A single turn carries every row of the set below to another of its rows. Some are shown first; where does it send the rows asked next?
k_880: [  3  -5  44  32  18  22 -32  -6  52   6  -6   7   0 -18  24 -36 -11]
k_831: [-29 -21  14  16 -25 -11  19  18   7  23  -1   0 -20 -40  14  -5   3]
k_656: [  0 -14  27  -3  28  -8 -18  39 -29  21  10  -1  31  23 -15  -7 -32]
k_351: [ 12 -10  18  15   7  -1   0  20  62  22  -6 -26  16   9  53  -9 -33]
k_159: [  3  21  36   7  12   2 -22  72  27   0 -20  18  14   0   5  36  -4]
k_518: [ -9  26   0 -13  10  24   7  20 -10  -3  14 -12 -10  -2  -6 -17  34]
k_933: [ -7 -14  33  58  37  25 -25   4  34  13  12  -7  17 -29   6  -3 -26]
k_900: [-47   3  67  10  21  -6   5  22  34   7   6   1  13 -13  -1  -4 -40]
k_341: [-21 -31  35  14  -5   9  19  19 -15  34   4 -12  -8 -38  23   2  18]
k_419: [ -6 -17  11  15  15 -32 -15 -27  18  27 -31  -7  31   7  -1   6   7]
k_194: [  4   3  51   9  36  18 -38  -8   5  22  22  -4  29  36 -12  16  18]
k_968: [ -9  12  17   5  25 -14 -61 -19  18  30  30  -9  28  25  -4  -8   0]
k_310: [ 28  26   8 -20 -22  11   0  -7  33  24   4  20  18  16  -2  23 -22]
k_664: [ -9  10  10 -25 -10 -25   0  53  27  32  21 -28  -7  -4  28  16  27]
k_100: [-21  18  -1  -7 -17  24  11  22  -6  21  10 -18  13  12  -4 -32  23]
k_198: [ 36  -2  36   0 -10   8 -51  19  31  48  16  22   5 -12  26  34 -14]
k_392: [-27  18   6  -2  -3  -8   1  46  23  26  48 -32  -5 -13  32  30  11]
k_915: [ 25   8  37 -10  31  12 -41  23  35  20  20   6 -25  -7  18  43 -28]

k_968 goes to k_880
k_518 goes to k_341
k_933 goes to k_915
Where do these go?
k_900 goes to k_159
k_831 goes to k_664
k_419 goes to k_351

A single turn carries every row of the set below to another of its rows. Some are shown first; where does it send the rows asked next?
k_455: [  7  52   4  -4  22   5  23  72   4 -22 -47   4  -9]
k_544: [ 19  36  11 -20 -22  -5  11 -14  18 -27 -62   6 -30]
k_69: [ 44   1   5 -17   5  75  -3   6  10 -13 -12  -5 -28]
k_675: [  8  18  28  21   4 -16   0  59   4  -6 -35 -29   2]
k_512: [ -8  -1  -2  17 -22  18   7  39  -4 -19 -39 -37  18]
k_117: [ 16  55   9  -1  33  48   6  30  18   4  -5  16 -44]
k_597: [ 41  -8  11 -12  -2  72  -5  10   7 -12  -9 -12 -26]
k_369: [  3  49 -32 -15  11  36  24  35   5 -29 -56   8   3]
k_730: [ -6  21  27  15   3  49  14  57   5  -3   8 -11 -36]
k_273: [ 38  -4   7 -16  -1  79   3  17   6 -16 -11  -6 -27]
k_688: [  1  29  13 -21 -35   7  29  14   7 -41 -59   5 -29]
k_82: [ 21  25  33  23  18  27 -18  15  19  20   8 -15 -33]
k_63: [ 33  53  11   6  35 -17 -11  28  18   1 -46  -4  -6]
k_515: [ 30  32 -13   7  13   5 -19 -14  17   2 -49 -17  13]
k_581: [  9  11  25  -8 -40  -8  10  -1  10 -29 -54 -14 -24]

k_82 goes to k_117
k_69 goes to k_273
Where do these go?
k_515 goes to k_369
k_688 goes to k_581
k_675 goes to k_63

A single turn carries every row of the set below to another of its rows. Some are shown first; where does it send the rows asked next?
k_276: [ 12  12  20 -15 -21 -16  22 -47 -25  10  -7 -50   9  23 -15  14   6  -9
  -1 -29   8 -21  -7  23   0]
k_775: [ -5   4  44 -28  -4 -13  19 -44 -18 -10  -2 -21  31  28  27 -12  -1 -13
   5 -19  34  -6  -5   6  -5]
k_269: [-27  40  19  22 -25 -14   1 -24  40 -18  11  24   5 -14  -2 -19 -28  22
  -4  37   7   9  33 -27   9]
k_680: [  4   0  35 -31  -7 -10  18 -36 -34   0   5 -32  26  26  -2 -11  -2 -17
  11 -38  14 -17  -5  33   9]
k_80: [-12   6  22 -14 -13 -10  18 -37  -8  -6 -11 -24  23  36  37   4 -12 -31
   2 -10  36  -9   0  -3 -28]
k_954: [-29   2  35 -11 -19   9   8   5  -6  15  55  31   9 -40   7 -34 -54   6
  12  -8  10  18  25  15   3]
k_114: [ -5   5  45 -30   2 -16  19 -42 -16 -17  -1 -17  30  33  22 -19  -3 -19
   8 -15  28  -8  -1   8   0]
k_736: [  6  20  14  -6 -17  12 -19   3  37   8  13  22  11 -16 -21 -11  17  25
 -33   6  -8  17  30 -11  42]
k_109: [ -1  10  18 -22 -18  -6   3  -8  -1  30 -21 -30  -1  27  28  16  24 -15
  17   0  18   9   2  25 -23]
k_808: [-14   5  20 -14  -9 -11  20 -31  -3 -14  -9 -21  23  40  33  -2 -16 -41
   3  -9  31 -10   6  -3 -25]
k_692: [-15  15   2   5 -27   4 -43 -10  -8  53  20  26  -5 -24 -17 -21 -34  17
  29  13 -12   6  22  28  12]
k_155: [ 13  12  20 -14 -16 -17  21 -45 -20   4  -6 -50   7  26 -24  11   7 -17
  -1 -28   1 -23  -3  25   7]
k_152: [-34   1   5  -6   0  13   1   6 -16  20  50  24  13 -48 -10 -43 -49   9
  11  -9   9  19  31  17  -9]
k_540: [-13  -7  -7   3   2  19  10  -4  -1  21  53   6   4 -51 -34 -18 -42 -13
 -38 -21   0  15  32 -10  -7]
k_924: [-22  -5 -36  37 -27  29 -19   6   5  -2  20 -13  12 -21 -32  -4 -42 -23
  -6 -21   0 -10  40   4 -15]
k_134: [-26   8 -42  32 -19  27   3  15  18   5  23   0  17 -26 -23  -2 -37 -11
 -27 -13   0   3  44  -9 -12]
k_955: [ -6  27 -17 -14 -49  15  10  31   7 -22  26  21  26  -3 -20 -12 -19  22
 -20 -28  -5 -15  30  13  24]
k_882: [ -6  43 -18 -10 -29 -28 -20 -27  -5 -17  16  16 -18 -14 -52 -33 -26  20
   8  25  -6 -20  22  -2 -16]
k_167: [ -7 -12   2  -3  -3   9  -6 -15  -3   8  53   5 -14 -44 -36 -21 -47 -33
 -30 -10   6   7  28 -17 -27]
k_644: [  5   1  37 -18  -8  -7  17 -23   3  35  -7 -44 -10   9  14  22  24 -21
  -1  -5  15  17   1  16 -17]
k_959: [-23   9 -29  40 -44  25  -5  11  21  11  19   1  12 -13 -11  14 -48 -16
 -15 -14  -4  -6  38  -2  -3]
k_468: [-23  18 -18   4  -7   0 -32 -13 -16  45  24  22  -6 -36 -31 -34 -37  19
  23  16  -8   9  26  21  -7]
k_190: [-15  42 -13  -2 -10 -26  -9 -41  -8   5  25  24  -6 -27 -46 -39 -39  29
   0  25  -6  -8  22  -8  -5]
k_435: [ -9  14 -21 -12 -35  21   5  43   5 -32  26   2  17 -18 -32 -19  -4  12
  -8 -28   0  -7  38  21   3]
k_44: [-14  27 -38  -1 -26  16   9  25   8 -24  20  12  30 -13 -32 -20 -13  24
 -25 -21  -2 -10  38   3  13]
k_613: [-13   9  -3  -5  -9   3 -57 -13 -15  26  16  21  -3 -25 -31 -42 -16  17
  35  14  -4   4  25  26   2]
k_804: [-24  31   9  28 -11  -9  -9 -26  38 -39   7   3   4 -20 -26 -26 -10  16
  -5  31   9   6  39 -27   1]
k_731: [-28  41   1  12  -2 -12  -5 -20  29 -14  10  25  10 -23 -16 -36 -14  33
  -5  37   7  15  36 -24   4]
k_757: [ 10  10  36  -9  -6 -23  20 -51  -4  25  -5 -52 -16  11 -18  17   8 -26
  -1  -4   1  -1  -1  14  -7]
k_676: [  4   7   4 -12  -2  17 -24  11  33 -19  15  14  12 -20 -29 -25  26  10
 -34   1   3  16  37 -16  20]
k_259: [ -4  29 -12  -5  -4   8 -13   9  28  -1   9  18  15 -23 -34 -24  20  35
 -27   9  -6  15  36  -8  28]
k_26: [  5  -1  37 -16  -3  -6  18 -16   8  34  -5 -44 -13   9   8  21  23 -32
   1  -4   8  18   6  21 -13]
k_843: [ -1  -7  11   2 -16  13   4 -18   5  26  54  11  -5 -39 -29  -4 -52 -24
 -44 -19  -3   6  23 -17   2]
k_799: [  4   2  34 -30 -13  -9  19 -39 -34   3   1 -34  27  23   5  -5   1  -6
   9 -37  20 -15  -8  28   5]
k_181: [-14  11   6 -14 -18 -13   3 -18  -9  15 -18 -21   4  39  32   6 -11 -38
  27   3  21  -8   5  19 -36]
k_378: [ 10  10  33 -10 -11 -20  22 -52  -8  26  -6 -53 -12   9  -9  22  10 -17
  -5  -8   9  -1  -5  11 -13]
k_228: [ -3  44  -5  -9 -37 -28 -13 -42  -8   6  25  29 -11 -11 -42 -25 -47  22
  -3  18 -11 -22  14  -6   5]
k_36: [-30  -3  36  -6  -1   6  -4  -1  -7   1  50  13  -2 -52 -13 -46 -36   5
  25   1  12  24  31  17 -11]
k_457: [ -3  12  18 -21 -14  -8   3  -2   5  25 -23 -28  -4  31  25  13  25 -23
  22   6  12   9   8  28 -18]
k_375: [-11  11   6 -14 -22 -10   3 -23 -11  19 -20 -24   7  37  35  11  -6 -27
  21  -1  26  -8   1  16 -37]

k_736 goes to k_843
k_259 goes to k_540
k_80 goes to k_375
Where do these go?
k_457 goes to k_26
k_882 goes to k_435

A single turn carries every row of the set below to another of its rows. Some are shown first; where does it send the rows asked next?
k_24: [ 42  42   4  21  21  -5  23   8  -3  21 -33 -12  15  -4  11  10 -12   0
  18  -6 -12   0 -28 -17  20 -16   6  17  -4  -5  -3]
k_8: [-41 -14  -9  13 -25 -23   0   7  -8 -22  23  13  16 -11  36   2  48 -15
   6 -12  49 -14  11 -20  15  10   3  -3  21   8  17]
k_105: [-34  19  15 -10 -23  14  10  23  -8  -5  23 -16  37  16  33 -12  18 -25
   8  -3  28  -5   6 -16 -19  17  27 -56 -20 -17  -9]
k_999: [ 21  12  -4  45  -2 -13 -32  23 -37 -34  43  16 -11  10 -15  -8   8 -18
   1   9  17  31  22  14   3  12   1  -6   3  -5 -16]
k_74: [ -8 -58 -42 -11  -2  -9 -10  28  38  30   5  13  17  16  19 -16  32   5
  18  -5  -9  -2  -2   4  19 -30   7 -26  -6 -15   8]
k_946: [ 20 -50   7   8  19  -1  -4   8  11   3  17 -28 -19   7  -1 -71  32 -16
   5 -26  11   7  20   2 -16  -2  -4 -16   1  -8   6]
k_698: [  4  38  13   7 -11   1 -12  32   3 -15  61   8 -11   3   3  -8  -3  11
   1   9  11  22  19  11  -5  28  -2 -49   9 -25  -7]
k_525: [-21 -42  -8 -35  -2 -12   5 -21   1 -23 -21   6  20  -5   3   1 -50  19
   0   2 -10 -21 -10  -9 -14 -30 -19 -10 -22  23  15]
k_755: [-11 -19 -10   1  20  -4 -20 -19  30  19  23 -10  43 -11 -43 -26  26 -24
   7  -2  -8   4   3   4 -17 -17 -10 -11 -43 -37  25]
k_753: [-30   8  -6 -35   6   3  17   9 -10 -25  -4 -11  27 -15   7  26  40 -16
  16 -11  -2  -7 -16  15 -15  11  40 -10 -27 -42 -16]
k_599: [ 20  29  27  26  21  11   0 -25  12   9  20 -14 -19 -14 -10   3 -19 -14
   9  -2 -14   9 -28 -18  25  18   0  27  12   7   0]
k_9: [  6  32  32  20 -30   1  -9 -19   9  38   0  -5  -1  -3  -3  -6 -13 -11
  14   7 -28   0 -25 -18  24  16 -28 -11  22   6 -20]
k_889: [-13 -37   0 -32  -4  -7  -3 -20   5 -27 -13   6 -11   1   8 -27 -59   7
 -12 -14   1 -22  14  -4  -1 -17 -10  -2  -5  35   9]
k_481: [-15 -10  -3   0   5  -7  -9  -2 -23 -54 -21  -7  27  -9  11   8  78  -7
   3  15  -3 -16  -9 -14  -3  10 -10  -4   1  -8   1]
k_446: [ -5   9  12  18  20 -18   8   2 -16  34  24  -9 -24   8  12  23 -16 -14
  21   7   5  23 -50 -12   6   9 -10  19  12  19  20]
k_945: [ 21  38   1  -6 -12 -10 -15   2 -42 -18   7  16  21  -1   4   8  47   3
  -1  22  -6  27  17   4  -1 -21 -10  -7 -18 -43 -25]
k_320: [ 10  27  10   3 -26  10   0   6 -13 -10  51   8  23 -26  -9  20  12  13
  19  14 -17  24  -9  16 -18  -8  18 -38 -18 -46 -21]
k_696: [-22 -58 -18 -16   2  14 -21  10  47  26  44   1   0  19   2 -24  15  -8
  14   1 -16  10  -6   4   9  -2  10 -37  -9 -16   0]
k_192: [-23 -37  -2 -20 -11  -3  -7 -20  10 -21  -3   6  15  -4  -9 -11 -69   7
  -2   0 -11 -24  -4  -3 -13 -18 -11 -20 -21  33  17]
k_137: [  6  54   9   8 -21  -9   4   0  -5  61  -3   0  11  -3  15  12 -15 -15
  14   9 -17   0 -35  -4  11 -18  -2  -2  -5   3  20]
k_626: [ 16 -12 -24  44 -12 -28   1  29 -24 -29  42  25   4 -30  -4  29  17  18
  26  -1  15  20  -6  17   3 -11   9  -2  13 -14   0]
k_528: [-27  -3 -24  28 -17 -11 -12  21   5 -31  19   9   4 -25 -14   6  12 -36
  12 -30  16 -23   4  30  11  26  46   1   4   1   7]
k_388: [-10 -20  12 -26  -7   0  -1 -32 -13 -17 -13  -5  19  -2  -5 -27 -60  -7
 -10  -6  -2 -18   9  -7 -25 -32  -8  -9 -36  24  12]
k_30: [ 11  24 -15  -5  -7 -33   6  34 -12 -17  16  25   3 -11  29  17  40  38
   4   7  21  14  16   1  11  -8 -20 -15  21 -31   4]
k_289: [ -5  13   4  39 -15  15 -28  26  -9 -44   3 -14  26   8 -11 -27  20 -36
   1   6  -6 -22   6   5 -12  33  20 -46 -10  11  -2]
k_862: [ 19   1  12  25  11 -23  19  16 -19  23 -26 -13  -5  18  15  11  -8   4
  29   1  -4  12 -40 -25  15   8 -31  -1  24  10 -22]
k_722: [  0 -44 -32  27  39 -27 -11  13  16   7  10  -7  35   1 -36 -21  19 -21
  17 -13  16   5   1   5 -15 -19  -9  -2 -33 -19  31]
k_397: [-11 -39   1 -21   2 -16   1 -33 -18 -27 -16   2  10  -7  -1 -18 -49  -1
  -8  -8  10 -16   7 -11 -17 -34 -17  12 -23  32  19]
k_18: [-10 -25   4 -52  -4  -1   7 -19   1 -20 -27   0   4   5  14 -24 -53  12
 -11  -9  -9 -21  10  -6 -10 -26  -9 -11 -19  18   1]
k_687: [ 23 -25   4 -14  -5  -2  -2  -6  15  20  -8 -17   6  -8   7 -67  54  -6
   0 -21  -5  -7  27   1  -8 -28  -9 -16  -5 -26   8]

k_74 goes to k_687
k_137 goes to k_9
Where do these go?
k_388 goes to k_192
k_945 goes to k_320
k_481 goes to k_753

A single turn carries every row of the set below to another of its rows. Some are shown first; where does it send the rows asked next?
k_410: [ 49  -6  30  -1   7 -18  23 -23  25  24  28  47  29 -22]
k_574: [ -7   0 -30   6 -19 -26 -40   2  27   9   3  -8  38 -27]
k_759: [  1   0 -36  12  -4 -17 -45  -7  20  24 -12  27  49 -17]
k_601: [ 32 -58  17 -42  12 -31  -5 -32  41   3  48  25  54 -41]
k_339: [-22  -2 -41 -19 -13 -24   3 -18  38   3 -20  22  64 -45]
k_733: [  6  -9   9 -17  34 -33 -14 -72  18  48   6  36  24  -8]
k_497: [-21  -2 -41 -18 -12 -23   3 -19  38   6 -22  26  63 -44]
k_537: [ -6  -4 -27  14  -9 -20 -39   5  20  22  -6  30  46 -15]
k_334: [ 36 -56  13 -39  19 -27  -8 -39  38   8  41  39  61 -36]
k_639: [  4   4 -43   4  -8 -19 -48 -17  25  16  -7   0  47 -27]
k_884: [ 37 -55  10 -44  17 -29 -10 -42  42   3  44  21  58 -43]
k_135: [ -1   4 -38   4 -14 -23 -45 -10  28  10  -1 -10  42 -29]
k_174: [  8  -3   1 -28  23 -38 -17 -79  25  31  16 -10  16 -25]
k_241: [-11  -3 -24  10 -21 -26 -36  11  25  12   3   4  37 -22]
k_215: [-23  -3 -40 -18 -13 -23   5 -17  39   5 -23  29  64 -42]
k_34: [ -5 -14  21 -12  26 -36  -7 -52  16  48  11  46  18  -3]
k_905: [-25  -4 -36 -18 -15 -25   6 -11  38   5 -20  27  62 -42]
k_5: [-18 -17  33 -17   7 -46   3 -34  22  32  30  11   3 -13]
k_635: [ 52   2  20 -15  -2 -24  20 -35  34   5  39  -8  21 -41]
k_957: [-23  -2 -40 -20 -14 -26   5 -16  39   3 -19  20  61 -45]
k_750: [ 32 -59  18 -39  13 -30  -4 -30  39   5  46  32  56 -38]
k_166: [-14 -17  32 -12  15 -43   0 -37  18  42  21  36  10  -5]
k_553: [ 33 -59  17 -38  16 -29  -6 -33  38   7  43  39  58 -37]
k_335: [ 39 -55   9 -41  21 -27 -11 -43  39   8  40  34  61 -38]
k_356: [ 68   7   4 -14  17 -14   8 -59  30  18  22  12  36 -37]
k_68: [-25  -3 -36 -18 -16 -26   6 -12  39   3 -19  24  61 -43]
k_252: [ 40 -54   8 -43  19 -28 -11 -45  41   6  42  26  61 -42]
k_966: [ 63   6   8 -17   7 -19  12 -52  33   8  31  -6  28 -43]
k_306: [-24  -4 -38 -17 -13 -24   5 -14  37   6 -21  29  63 -42]
k_510: [ 66   3   8  -8  21 -10   9 -54  26  25  18  35  39 -29]
k_498: [  5   3 -43   8  -4 -17 -48 -15  23  21 -12  15  50 -22]
k_978: [-13 -12  24 -24   6 -48  -2 -45  27  25  31 -12   2 -21]
k_478: [ 34 -55  14 -43  13 -31  -6 -37  41   2  47  21  56 -43]
k_475: [ 44  -4  31  -9  -6 -26  25 -19  32   8  41   7  19 -34]
k_331: [-25  -3 -38 -19 -16 -25   5 -13  39   3 -18  21  62 -44]
k_350: [-11  -5 -23  13 -16 -24 -36  13  22  18   0  20  40 -17]
k_184: [ -3  -6  11 -29  13 -44 -10 -65  28  25  25 -21   7 -26]
k_344: [ 42  -7  36  -4  -2 -24  27 -15  28  15  37  29  21 -26]
k_806: [ 11  -4  -1 -24  33 -33 -18 -82  21  41   7  13  23 -17]
k_611: [ 59  -2  19  -3  17 -12  16 -39  23  28  19  49  36 -23]

k_306 goes to k_331
k_574 goes to k_498
k_334 goes to k_601
Where do these go?
k_34 goes to k_978
k_344 goes to k_966

